One vector is turned by the same rotation once a tick. Each row is the vector after some number of ticks, and that number follows the row.
The counts run from 0 to 551.
[151 178 156 131 139 159 128 113 138 117 144  99 140  94 157 108 183 139
 130 131 105 121 128 141 144  74 151 136  56 140  85 178 138 115 137 165
 150 106 139  95 129 132 100 106 136 156 159  93 109 140 105 172 115 133
 114 119] : 97
[173 159 140 100 136 102  99 122 143 166 156  60 113 128 168 149 146 162
 127 109 137 108 138 135 124  77 150 125 120 171  84 124 128 156 134 144
 133 136 149  81  91 115 126 119 137 170 123  69 114 148 114 154 105 154
 101 106] : 49
[172 175 155 120 127 133 110 100 162 115 118  87 104 118 160 133 181 154
 114 134 117  98 141 147 144  92 143 164  64 156  81 160 123 106 121 127
 150 110 146 104 103 167 121 115 128 162 135  79 114 128  93 136 133 163
 101 139] : 336
[137 164 122  86 140  88 128 147 118 119 121  97 144 150 154 130 138 141
 128 144  74 134 167 171 141 104 161 143  93 150  74 135 137 147 120 112
 179 117 158  99 129 160  98 128 139 189 124 117  88 130  83  92 149 143
 132 160] : 273
[162 183 131 146 128 107 144 127 129 114 163  58 110 123 139 123 145 149
 128 105 114 141 145 115 133 128 147  97 105 148  78 141 115 129 113 123
 165 152 138 118 161 155 123 123 121 162 108  76  76  58 110 136 135 145
 107 170] : 470
[177 154 120  84 120  78  96 122 155 124 114  84 114 118 165 134 159 158
 151 133 114  98 149 165 150  96 151 142 112 158  76 138 127 136 136 117
 134 118 144 100 103 148 135  99 124 204 144  99  87 145  93 103 142 138
 112 127] : 39
[184 180 149 127 124 133 132 104 153 105 137  78 106 113 151 106 165 163
 127 119 125 119 132 109 150 107 146 133  85 168  78 162 131 111 107 130
 145 128 131 107 133 151 131 102 124 170 131  76  86  80 107 152 131 158
 117 156] : 88
[145 177 106 104 124  80 130 130 129 126 124 100 151 152 166 112 150 143
 130 164  86 123 167 160 117 101 179 104 113 144  80 185 129 163 124 102
 169 142 144 106 116 156 132 121 143 156 125 108  84 112  99  93 113 123
 159 152] : 271
[151 181 118 118 119 127  93 117 143 150 160  50 124 104 151 147 139 145
 146  88 151 124 130 142 133  97 166  81 114 143  83 125 130 161 164 167
 141 152 141 101 125 109 139 121 119 157 135  81 103 125 137 170 100 126
 111 104] : 299
[145 161 113 122 126  76 109 144 137 150 149  50 116 112 149 143 130 141
 132 110 116 131 163 158 106 106 145  92 115 123 101 166  99 152 147 131
 160 170 129 116 125 146 125 145 112 164 108  77  71 103 109 109 103 114
 101 132] : 370
[145 172 141 132 105 113 107 108 158  97  92  72 132  95 165 132 167 148
 142 130 131  99 134 148 164 130 149 150  76 138  86 123 129 112 140 144
 152 125 166 101 127 151 111  91 137 172 157 115 114 104 114 151 151 162
 103 156] : 483
[149 189 127 122 119 125 124 106 116 125 174  59 120 143 157 154 143 154
 136  88 130 136 145 124 140 140 175  87 112 149  80  99 138 167 153 167
 161 130 165  91 153 126 117 109 135 151 121  85 119 116 139 165 140 168
 121 139] : 305
[138 181 134 128 131 128 115 166 148 113 135  61 140  78 131 123 123 151
 161  93 126 139 123 143 173  94 163 131 104 151  97 133 109 117 130 158
 139 119 139  84 150 139 106 141 121 199 141 101  78 104  94 164 123 145
 130 142] : 384
[156 174 119 116 106  76 109 139 169 121 114  51 123  92 149 127 140 175
 156 101 136 106 148 127 154 131 168 128 132 144 114 140 101 137 132 120
 131 138 135 101 110 167 137 111 124 175 123 108  75  94 114 142 113 169
 134 139] : 381
[150 163 141 106 152  84 129 136 113 129 136  93 142 137 151 143 139 152
 118 135  75 132 157 164 143  92 145 151  91 160  79 144 111 139 116 125
 167 115 149 100 125 162  86 144 136 184 118 104  92 138  66  90 153 140
 107 155] : 274
[136 176 135 101 130 117 135 108 118 130 136 114 176 138 177 114 162 141
 132 156  91 117 154 152 127 108 178 110  80 142  64 159 162 169 148 154
 175 121 158  92 124 128 108  78 158 140 153 122 119 148 131 146 107 140
 145 119] : 107
[149 169 167 116 145 126 133  97 110 148 158  93 144 131 171 135 171 142
  91 128 100 120 145 149 116  72 144 132  66 153  65 150 138 151 146 164
 167 124 151  93 118 131  91 116 146 134 131  92 135 157 105 144 125 139
 107 118] : 501
[134 172 139 143 126  64 132 124 122 130 148  42 141 117 149 152 139 169
 122  89 115 135 163 129 132 164 169 116 116 131 106 128  98 169 140 138
 169 157 159 103 133 182 103 131 141 130 109 117 102 105 102 137 128 182
 121 159] : 70
[160 169 150  99 149 117 115 122 135 154 144  87 148 126 164 121 148 158
 122 131 124 117 138 127 122  46 167 117 127 176  75 176 142 155 119 155
 137 137 130  84  88 111 128 122 140 159 139  79 113 149 103 158  96 126
 132  95] : 198
[131 201 118 134 102 115 113  93 144 125 137  68 127 106 152 136 161 156
 142 106 152 111 151 145 143 143 189  77 112 123  91 141 131 159 179 149
 154 143 157 105 121 157 151 105 137 129 141 106 127 106 134 172 107 159
 139 136] : 155
[110 167 124 111 131 107 106 137 117 160 147  64 172 109 154 142 136 139
 139 122 109 129 152 169 122  84 171  98 101 119  92 152 131 180 168 171
 160 157 155  91 117 112 102 133 133 154 138 116 109 157 119 141  88 123
 126  98] : 207
[146 147 143 107 124  77 104 151 166 146 119  43 133 117 160 144 143 153
 137 123 117  92 154 136 108  99 150 143  98 144 107 153 107 143 109 127
 128 134 132  97  88 135  92 103 142 177 126  97  85 138 117 138  81 166
 125 114] : 286
[167 172 128 124 113  80 128 102 145  90 110  92 118 109 162 119 166 160
 145 134 105 115 153 142 162 142 154 130  96 148  70 142 127 129 133 119
 168 135 142 126 149 179 129  88 129 173 133 108  95  87 106 115 156 153
 113 172] : 327
[136 161 127 106 129  60 123 124 129 148 135  84 131 135 162 146 151 152
 115 122  92 108 175 178 113 112 161 109 109 127  90 170  95 166 149 116
 168 136 150 115 108 173 114 127 138 142 118 110  95 158  91  89 113 148
 114 122] : 513
[146 191 153 152 125 135 125  76 120 137 145  82 127  98 158 132 175 154
 107 105 134 122 143 137 140 103 160 109 104 138  75 160 122 142 163 173
 168 160 150 106 123 151 134 120 130 109 132  88 136 113 106 163 126 143
 102 139] : 10
[150 195 128 139 129 140 118 130 150  97 130  89 129  85 138 118 150 139
 152 120 118 135 127 154 178 110 159 122  83 134  80 146 124 108 143 149
 159 126 141 104 158 155 123 135 114 185 143 104  84  80  92 135 145 121
 127 166] : 477
[124 171 138 123 134  77 119 117 115 153 131  88 172 109 166 125 150 137
 119 139  85 124 169 171 113  90 158 108  98 123  86 193 118 168 158 151
 170 157 147 104 114 147 101 132 139 126 141 125 114 151  89 118 100 122
 123 115] : 114
[168 173 136 130 128 124 131 142 148 117 163  55 111  89 144 117 146 153
 156  94 130 114 141 134 132 112 163  98  95 130 110 168 104 116 122 139
 129 104 113 109 132 143 116 119 116 176 138  77  66 107 109 162  85 164
 132 121] : 386
[161 184 142 142 125 125 155  95 110 128 177  71 131 131 157 115 159 148
 127 113 121 136 153 120 118 129 159  67  94 133  80 164 131 153 134 150
 168 143 135 114 144 142 127  86 141 121 118  75 101  91 140 165 100 159
 124 135] : 160
[134 175 128 128 121  96 136 128 114 136 177  64 126 126 144 134 148 157
 143  93 117 134 157 155 120 140 185  68 108 118  98 158 101 170 169 138
 155 116 145 113 131 161 117 131 141 134 119 108  82 133 119 144  89 166
 151 123] : 458
[151 196 133 148 120 143 125  82 121 140 148  82 139 109 162 117 169 142
 116 119 124 128 137 133 138 103 165  90 104 138  73 169 137 150 152 164
 167 171 151 105 135 138 146 111 132 111 129  76 123  95 119 155 118 124
 114 135] : 11
[126 164 136 121 143  86 117 108 100 149 129  94 172 104 165 125 147 137
 126 139  80 139 156 174 131  85 148 114  95 133  65 174 129 171 157 178
 180 153 148  99 137 127 101 117 139 141 143 114 119 143  86 117 115  96
 103 108] : 113
[160 179 148 136 126  94 151 121 142 106 133  83 130 119 160 106 165 160
 122 137 102 117 156 121 131 132 154 120  82 130  93 187 109 122 105 113
 163 133 130 126 132 186 112  95 144 143 122 103  73  81  96 140 112 161
 136 163] : 325
